In the data rows, 128 means zero.
Here are some points:
[ 82 143 122 145 173 155 128  85 115 144  99 148 102 139 126 167  66 124
 142 106 116 122 140 159 107 110 192 140 130]
[224 143  79  79 165 160 167 198 199 109 160 145  50 120  43 132 145 164
 127 255  90  19 147 136  29 197 119 205 153]
[114 126  66 165 145 102 110  67  82 138  59 121  98 108 144 148 152  88
 106 136 115 178 148 116 143 136 118 120 111]
[152 121  52 128 184  81 105  84  21 145  65 173 147  85 119 124 190  35
  67 130 140 119 101 122 165 144 140 119 117]
[197 173 139 117 142 166 148 157 162  96 149 106 125 134 129 137 140 140
 128 174 133  78 103 125 108 136 109 158 133]
[116 153 177 129 105 115 124 101  67 114 103 110 155 137 192 122 143 143
 136  57 132 146 105 137 172 118 134  93 139]
[ 88 152 118 111 105 122 124  97  82 112  96 138 156 157 138 135 118 133
 127  89 139 179 147 129 176 150 149 122 113]
[189 144  67 146 153 161 116 113  34 138  98  97 143 114 146 110 255  26
  73 134 107  60  36 118 117 158 113 125 118]
[135 166 222 130 104 178 145 235 249  72 202 153 116 129 124 130  78 237
 191 170 143 108 134 153 123 149  76 151 153]
[137 138 114 130 152  94 153 106  96 108  79 113  89 137 132 161 107 130
  92 142 137 135 132 190 101 108 141 159 106]
[166 144 255  48  93 180 151 213 231  72 209 108 155 179 139 125  84 231
 210 142 147  35 140 107 125 136  76 196 156]
[120 110 183 178 124 119  97 113 117 139 161 100 106 142 148 154 119 148
 133 103 127 146 129 127 112 169 152 133 127]
[141 163 185 141 128 170 133 164 213 101 170 122  97 124 117 165  56 181
 148 152 122  96 163 139  98 113 110 168 122]
[116 150 199 144 130 149 141 168 213 103 156 147 123 132 128 159  54 221
 192 119 143 141 185 124 154 113 133 144 145]
[117  62  48 164 144  89 111  71  36 174  85 127 126  73 124  83 209  50
  48 115 116 168 107 136 110 129 154  60 112]
[ 44  39  30  87 140  56 129  14   0 199  35 197 207  94 114   2 176   0
  29  60 160 177 101 125 134  48 170  38 111]
[116 120 217 119  94 126 140 177 142 100 173 148 136 132 151 141  89 164
 148 105 151 110 103 130 136  67 107 117 130]
[171 131 115 106 154 153 166 176 160  93 129 139 100 119  70 111 129 137
 114 161 143  91 113 135  79 168 112 158 112]
[116 110 131 111 111 122 132 164 181 120 156 109 123 131 114 147 105 119
 102 128 135 151 150 109  82 127 119 131 132]
[133 111 141 152 121 114 117 140 152 108 157 119 139 117 107 171 115 124
 123 142 150 158 145 131 164  63 121 100 113]
Then 32 other points, each followed by its number:
[202 202 159  98 129 172 155 193 210 103 147 132  97 146 119 184  86 201
 182 187 115  68 129 138 102 139 110 175 153] 0
[ 43 117 150 165  94  84 117  99 157 125 118 170 163 101  98 139   1 171
 131  91 144 177 177 128 124  72 167  73 138] 1
[162 111 164 184 134 118 133 148 238 107 153 156 117 119  82 186  15 210
 171 168 130 163 202 137  97 138 123 163 110] 2
[129 160 192  88  92 130 160 201 174  92 160 177 159 145 138  95 115 220
 191 112 163  84 135 108 152 157  82 143 147] 3
[ 92  64  86  98 130 112 139  68  47 197 109 149 175 133 110  48 209   5
 109 101 101 111  85 109 108 109 144  75 119] 4
[133 112 109 141 135 108 131 106  73  88  89 111  87 109 173 112 148 128
  74  79 155 138 120 178 130 148 108 136 109] 5
[ 91  38  40  56 103  99 141 104  26 172 133 170 161  93  36   0 184  11
  72 136 126  86 112 116  47 142 187  76 180] 6
[113 113  49  92 164 123 135  54  40 172  78 125 146 108  79 118 171  39
  56 132 139 137 133 124 123 143 167 117 106] 7
[ 87 140 106  88 118 129 150 123 118 136 111 168 117 117 101 105  93 123
 143 125 129 126 181 133 122 120 125 109 152] 8
[135 123 105 131 147 118 113 115  56 112  86 135 138  84 142  78 189 103
  93 131 150 136  80 153 138 118 130 122 132] 9
[ 95 175 224 163  48 131  72 205 210  84 209 105 131 134 176 206 109 249
 207  87 149 169 134  89 208 124  71 132 145] 10
[111  55  91 149 114 106 121  64  59 157 120 107 186 114  93  63 178  29
  77  91 144 160 116 107 155 108 164  68 135] 11
[163 170 113 105 125 176 138 117 143 119 127  90 157 149 140 157 156 114
 156 120 140  85 107 127 174 151  99 161 153] 12
[135 137 193  87 120 136 126 132 107 122 162 107 138 141 151  82 154 165
  93 113 165  81  94 146 127 119 118 160 144] 13
[ 59  84  74 158 152  82  97  57  47 153  91 105 155 108 142 138 182  38
  74  82 102 212 122 150 190  88 168  65 104] 14
[ 97 178 226 203 110 145 109 149 187  96 172 125 145 138 191 155  60 180
 171  74 132 182 134 105 183  70 117 105 131] 15
[144 194 188 117 111 176 126 196 255 135 177 114 114 168 105 167  88 197
 182 201  95  71 110 137 126 132 119 209 133] 16
[ 85  94  78 184 153  97 100  67  39 170  98 119 140  93 144  98 185  39
  52  87 154 182  85 147 153 117 151  64  99] 17
[ 35 143 145 192 121  79 122  79 175 107 124 105 126 112 157 187  40 182
 156  84 124 213 170 148 182 119 145 124 121] 18
[ 90  65  11  82 132  98 164  89  10 176  99 195 186  57  57  22 191   0
  88  89 163 132  98  93 119  93 156  22 132] 19
[193 144  99 154 156 139 121 137 255 164 122 123  47 114  27 211  39 159
 151 255  61 116 202 161   1 163 147 198 139] 20
[143 106 234  70 100 143 132 182 162 127 186 136 171 124 168  41 131 162
 162  97 166 107  91 116 109 102 115 110 174] 21
[167 132 162 130  99 135 149 197 255 101 209 126  91 149 118 110  95 198
 157 196 124 114 164 132 123 143 108 154 149] 22
[ 71   5  42  64 133  59 147  74  44 204 101 141 195 103  54  53 174   0
  89 127 122 115 133  70  76  81 200  63 158] 23
[ 83  86  88 165 168  98  98  55  73 166  55  99 123 114 138 165 148  91
  69  86 108 189 155 160 110 145 155 124 106] 24
[100 132 144 158  87 116  86 146 157 140 148  85 147 135 127 155 125 151
 134 104 130 170 143 114 158 117 122  94 142] 25
[136 128 127 146 123 141 103 135 151 177 156  65 162 160 154 143 206 130
 131 144 107 107 119 124 169 172 109 149 146] 26
[ 35 119 139  88 101  88 156 120  94  79 114 194 164 120 141 106  12 168
 148  56 181 196 168  98 159  62 140  79 152] 27
[130 128  61 141 163 113  96  74  18 153  70 100 153 106 159 101 191  58
  87  70 135 167  78 119 159 107 160  91 123] 28
[143 158 184  91 130 148 145 151 222 125 174 118  83 134  74 168  66 147
 177 186  77  76 134 142  50 102 148 195 137] 29
[158 131 207 125  83 169 116 215 238 102 213 109 109 114 123 138  87 246
 177 175 127  76 141 133  75 155  86 165 153] 30
[ 90  51   9  89 146  92 148  91  37 156  83 209 178  89  38  12 153  11
  62 113 157 133 117  87  81 105 161  52 134] 31
Which of these numbered points is nearest to each point below, looking only along the 3 directions in which the first points spread most? Its number follows each.
[136  94  43 146 106 140 115  64  82 141  80  88 167 162 141  83 178  49
 108  98 106 165 113 114 164 176 125 120 128] > 9
[132 116  94 135 122 105 102  96  98 136 141 117 134 115 133 122 161 110
 101 119 137 149 127  90 120 101 143 115 116] > 5
[ 76  32  62  66  97  68 128  77   0 139 142 215 206  61  59  21 170   0
  46 114 167 123  69  89  71  71 182  42 143] > 19
[108 121 105 165 114 119  87 125 138 136 125 108 121 119  85 149 123 150
 119 164 140 146 163 113 121 165 157 139 127] > 8
[ 99  69  33 147 176  63 140  17   0 147  26 133 132  73 153  98 167  15
  18  93 136 176  97 146 126  83 174  57  85] > 23
[102  91  40 199 157  94 109  36  58 166  98 130 143 109 143 112 143  49
  25  85 127 239 146 149 138 106 158  83  89] > 14
[127 121 166 110  76 147 138 165 222 104 188  96 141 172 153  89 121 180
 188 111 126 112 159 108 149 138 104 154 170] > 3
[147 160 127 142 143 119  91 106 120 142 148 102 134 172 161 211 163 119
 135 131 120 139  87 136 148 146 132 141 119] > 26
[110  78  50  56 103 126 144 126  69 169 121 177 172  69  45  29 181  18
  97 124 138  94 100  99  76 105 143  93 144] > 6
[ 79  86 155 163 117  95 135  97 127 154 128 120 164 141 188 109 142 133
 141  80 116 155 141 112 178 126 114  91 123] > 25
[181 141 209 179 123 155  94 167 223 125 150  76  70 151  96 207 104 189
 174 211  62  98 148 145  74 123 150 203 121] > 29
[ 89 132 129 111  94 132 121 156 116 129 144 128 138 144 149  89 132 140
 152 106 111 115 114 114 148 119 129 119 167] > 13
[103 107  75  50 123  88 180 101  26 165 110 192 162 109 121  37 164  60
 101  84 159 112 105  94  95 142 154  87 152] > 4
[165 186 198 147  93 156 129 209 255  78 186 122  68 135 106 188  45 253
 196 175 111 101 160 133  81 154 116 208 154] > 16
[191 208 121 172 164 186 124 123 212  95 115 131  82 153 142 203  91 167
 160 160  91 148 166 125 144 137  93 200  81] > 29
[163 198 223 111 117 163 109 217 174  71 175 129  50 146 158 178 136 218
 159 179 137  41 124 129 150 145 102 197 154] > 30
